In the rows, zero is written as 128.
One turn or mirror swaps these rows in pairs. Which row does each one swap with?
Nokiz: [114 104 144 129 126 115 119 105 133 162 148 144 107 121 120 132 118 106
 142  88 119 116 149 159 106 147 117 152 114 161 127 151 120 141 103 137
 143 139 139 122 133 137 158 156 131 126 132 136 114  85 138]
rizem: [136 131 120 111 121 118 111 103 124 118 115 137 130 143 130 155 125 122
 156 119 113 103 147 156 102 175 123 113 129 117 161 113 144 131 125 126
 167 139 117 132  84 124 119 141 125 153 168 135 125 113 130]
gofe: [141 126  76 133 144 131 143 115  93 119 108 143 143 151 164 147 104 109
 141 144 118 115 107 141 120 137 144 118 142 135 140 129 147 102 119 117
 139 129 125 169 119 116 101 113 115 147 151 153 118 132 118]
timil: [126  70 120 109 141 124 111 114 136 160 117 143 112 128 122 152 120 151
 157  99 127 134 151  94  92 140 113 157 155 169  96 140 124  95 136 125
 119 133 182 137 117 151 160 127 113 136 142 130 150 115 131]
Zuf: [154 124  84 135 129 112 150 114  94 123  95 122 133 153 144 151 108  99
 150 150 100  90 116 140 137 164 129 130 142 131 135 129 151 101 140 138
 138 108 135 145 136 122 125 119 112 138 157 144 118 143 121]
Kuri: [114 109 141 127 123 117 122 102 130 163 146 147 111 122 113 137 115 104
 144  83 116 109 139 162 105 148 114 151 117 156 126 143 124 138 105 137
 146 139 133 120 127 131 154 157 138 121 138 133 115  85 135]
guduf: [123  61 140 128 140 120 134 113 130 137 137 135 116 108 117 127 133 154
 160  95 144 154 133 103 108 142 119 156 148 147 105 148 140 136 118 107
 128 140 160 127 134 157 147 119 138 153 131 127 145  87 130]
Monar: [149 114  82 110 141 123 144 122  86 117 109 116 117 156 170 144 115 107
 138 156 111 109 123 137 119 159 129 128 129 139 122 121 143 111 157 117
 134 126 127 145 143 107 121 139 101 154 159 128 110 134 144]
nuzal: [136 129  91 134 143 103 159 114 107 103  97 123 138 139 146 152 106 109
 135 141 109 108 111 126 129 156 134 113 134 139 130 118 152 117 136 131
 137 121 130 155 154 127 110 116  98 151 162 135 103 121 112]
dizi: [129  55 136 120 141 130 135 113 110 157 149 124  99 116 130 121 134 138
 149 122 127 136 145 113  95 147 115 167 160 152 103 148 135 131 140 103
 129 124 157 116 129 136 147 146 128 139 122 120 140 116 161]
Peva: [141 129 115 110 124 124 108 107 119 114 113 137 127 151 139 153 137 125
 158 121 118 112 149 153 107 173 126 114 125 117 161 119 145 127 123 123
 166 149 119 136  86 123 122 136 121 166 173 137 125 111 129]
garop: [147  68 124 142 123 114 114 116 113 143 131 148 108 109 121 112 114 141
 135 101 144 154 136 103 127 147 125 162 165 132  93 149 117  96 102 119
 137 129 162 133 125 125 163 122 135 147 115 134 138 112 125]
suv: [174  80 135 122 158 115 128 114 148 127 132 147 103 150  91 141 112 119
 160 121 154 119 150 112 114 121 118 173 178 160 128 154 136 106 130 107
 143 159 153 150 132 134 147 125 134 136 125 154 136 122 130]
tepim: [137 118  79 110 138 117 129 116 116 133  85 136 128 160 144 170 104 120
 145 127 104 101 127 112 111 149 121 126 141 161 112 116 135  80 150 142
 125 122 160 160 131 127 132 121  91 136 170 135 121 135 116]
Kamiz: [184 112 101 118 152 111 140 115 132 111 109 140 114 176 111 154 101  96
 153 138 141  99 129 126 130 126 123 151 163 156 136 137 142  96 139 116
 147 156 137 167 144 119 126 121 125 136 149 157 115 130 121]
vaz: [119  70 130 142 151 135 124 113 118 159 152 154 120 106 129 122 117 138
 148 106 139 152 134 122  99 124 131 161 159 154 115 162 131 119  98 105
 127 136 152 142 114 144 140 123 136 138 110 149 146 109 134]
siko: [140 127 117 114 118 121 119 101 125 121 113 130 129 153 138 155 131 120
 158 126 112 102 142 153 104 173 121 108 133 117 165 112 145 128 125 126
 168 134 126 136  88 124 112 138 126 149 170 133 122 114 135]
leb: [127  78 140 117 148 128 125 103 118 137 135 136 114 130 122 128 139 142
 149  91 150 144 141 115 124 132 119 172 163 158  95 157 138 129  96 107
 116 134 161 136 143 145 161 105 121 150 130 135 145  88 138]
Durag: [141 137  99 121 147 115 148 100 102 102  95 124 139 158 141 152 124 115
 134 139 116 102 126 130 135 150 132 124 168 137 129 123 158 113 116 125
 133 110 136 157 142 122 116  98  89 152 163 140 117 132 123]
tak: [109 107 144 137 120 117 134 100 127 170 150 143 109 125 108 133 125 101
 138  84 110 107 138 153 107 148 119 154 130 157 127 151 129 137 103 139
 147 132 140 121 134 130 152 156 133 118 132 135 112  92 136]
mekap: [143  62 134 127 138 123 111 120 115 147 137 135 106 112 126 125 128 141
 172 109 141 146 151 123 117 150 114 176 139 147 108 163 134 122 122 114
 124 140 158 119 121 152 175 126 138 151 121 139 155 109 137]
fuval: [162 117  83 140 120 105 131 114  95 111  93 136 127 142 145 133 100 116
 127 137 120 121 117 118 143 161 136 125 158 117 118 122 130  80 118 132
 148 117 139 154 129 103 129 114 112 151 146 137 112 138 112]

Swapped with dizi: Monar
Swapped with nuzal: guduf
Swapped with gofe: vaz
Swapped with leb: Durag

One turn or mirror swaps these rows in pairs. Which row does each one swap with?
vemo: [107  91 139 108 128 133 129 133 128 131 139 123 160 118 122 140 145 125
 117 140 106 126 172 118 127 108 124]
ragez: [134 118 145  86 133 125 111 135 132 103 120 121 156 136 127 128 151 131
 148 147 132 139 174 136 134 135 153]
dag: [122 126 100 164 138 129 169 121 136 152 131 126 131  99 124 115 114 125
 126 113 144 133 116 132 129 145 137]
boti: [110 114 103 169 144 138 162 127 132 157 131 128 135 103 122 122 115 124
 118 113 129 132 118 132 124 130 121]
podus: [137 120 146  91 127 122 115 130 135 105 124 123 158 134 126 129 152 131
 150 146 135 139 173 134 130 131 157]
Ser: [140 177 118 126 126 126 136 126 118 118 111 119 114 131 142 128 111 131
 145 108 162 150 120 127 141 161 142]
siv: [105  84 137 102 130 142 120 142 122 130 126 117 151 131 122 145 142 129
 121 139 104 128 164 126 131 110 112]
zak: [141 144 106 160 143 123 153 125 136 134 116 124 130 119 128 108 120 125
 150 115 163 147 111 147 128 155 154]
lado: [139 143 102 159 152 128 148 128 133 134 116 124 125 118 126 109 118 127
 146 112 162 147 109 151 131 158 150]
vid: [119  94 111 103 135 150  93 142 110 123 110 118 133 144 131 141 149 133
 126 125 107 128 143 132 141 107 104]
voret: [125 129  94 141 153 153 118 144 106 125 101 122 115 150 142 140 108 125
 137 111 132 131  98 146 137 135 103]
gunem: [137 157  98 147 142 140 137 134 112 130 109 126 105 135 130 126 114 129
 138 104 164 144 100 142 141 152 127]
zife: [119 102 143  93 122 123 130 127 134 123 136 119 159 117 125 137 148 130
 130 146 117 125 177 118 132 119 139]
kifuz: [132 130 138  75 123 136  98 141 112 101 116 121 137 151 129 146 146 135
 140 136 134 134 161 127 147 130 131]
fogar: [137 162 142  84 116 124 114 129 119 100 114 115 132 142 141 141 130 133
 146 129 146 147 158 118 144 146 145]
napos: [118 153 124 142 138 115 169 117 148 133 134 106 133 103 131 120 106 121
 111 120 149 139 131 129 128 156 136]
Buduv: [124 109  82 149 147 154 117 139 109 142 108 120 114 133 133 128 127 129
 124 105 127 132 101 142 138 123 102]
Rabot: [121 112 119  96 143 150  95 148 105 107 105 118 134 160 143 156 130 129
 140 130 115 129 137 135 139 120 104]
nezek: [115 136 153  95 127 111 143 120 148 114 139 103 154 113 132 134 130 125
 112 142 130 133 173 118 130 142 137]
sudug: [111 108 100 166 146 146 154 137 125 156 122 123 125 113 123 126 113 123
 118 111 129 136 107 141 127 131 106]

Swapped with kifuz: gunem
Swapped with nezek: napos
Swapped with lado: ragez
Swapped with voret: Rabot

One turn or mirror swaps these rows in pairs. Which row does each one swap with?
Kom: [117 160 131 130 117 138 162 149 132 148 117 118 130 129 128 157 114 116
 143  99 121 136 119 163 108 122 101 133]
Nobiv: [157 130 166 130 135 161 135 138  77 133 125  97 123 102 147 138 117  98
 110 130 124 101 151 100 120 129 130 108]
vut: [153 175 144 132 141 145 137 131 123 134 166 130 116 123 145 182 131 113
 146  99  97 128 147 120 113 113 108 145]
seve: [154 121 134 128 126 153 113 153  95 136 124 132 144 119 123 145 123 120
 108 142 103 144 164  93 114 113 130 102]
maba: [126 180 145 142 128 141 153 109 157 139 142 113 117 135 117 167 131 121
 133 110 104 110 136 116 127  98 110 124]
rup: [141  93 175 117 124 139 135 118 102 126 128 118 117 101 143 121 128 111
 103 118 124 115 138  93 135 135 135 107]
Tig: [129 163 130 129 136 151 146 130 163 115 145 116 106 118 144 180 116 121
 152  99  95 126 122 106 108 114 105 127]
nuki: [149 115 139 111 108 178 147 134 127 125 116 117 140  99 143 153 116 161
 113 117 144 158 134 121 124  97 127 112]
neda: [128 152 117 147 140 135 118 158 120 132 141 142 139 107 125 167 114 105
 132 129  92 154 160 102 106 112 107 122]
nel: [150 153 152 117 115 148 176 124 143 112 157 141 130 102 141 175 111 111
 155  90 128 131 104 111 123 116 120 122]
Fibad: [136 122 179 134 139 154 146 119 113 134 137 101 116  99 113 107 123 106
  98 125 113 104 149 125 136 116 122 111]
Lemis: [ 95 121 153 134 104 118 117 127 128 129 139 122 152  68 143 165 110 126
 115 106 131 151 134 111 145 118 102 123]
bifev: [133 121 180 118 107 149 134 148 107 150 123  95 146 114 120 135 136 111
 103 111 123 141 121 153 125 144 126 111]
mubek: [129 115 137 103 112 171 147 136 130 119 117 108 141 106 149 159  85 153
 130 135  97 152 122 124 128  85 121 120]
teleb: [ 92 130 155 133 136 119 138 143 139 135 136 118 157  87 146 171  88 106
 130 120 107 153 127 114 145 132 109 146]
Rugo: [147 119 184  95 119 148 164 141 114 116 142 114 126  86 129 146  88 103
 123 107 137 115 119  95 131 144 134 110]

Swapped with maba: Fibad
Swapped with Tig: rup
Swapped with Lemis: mubek
Swapped with Nobiv: vut

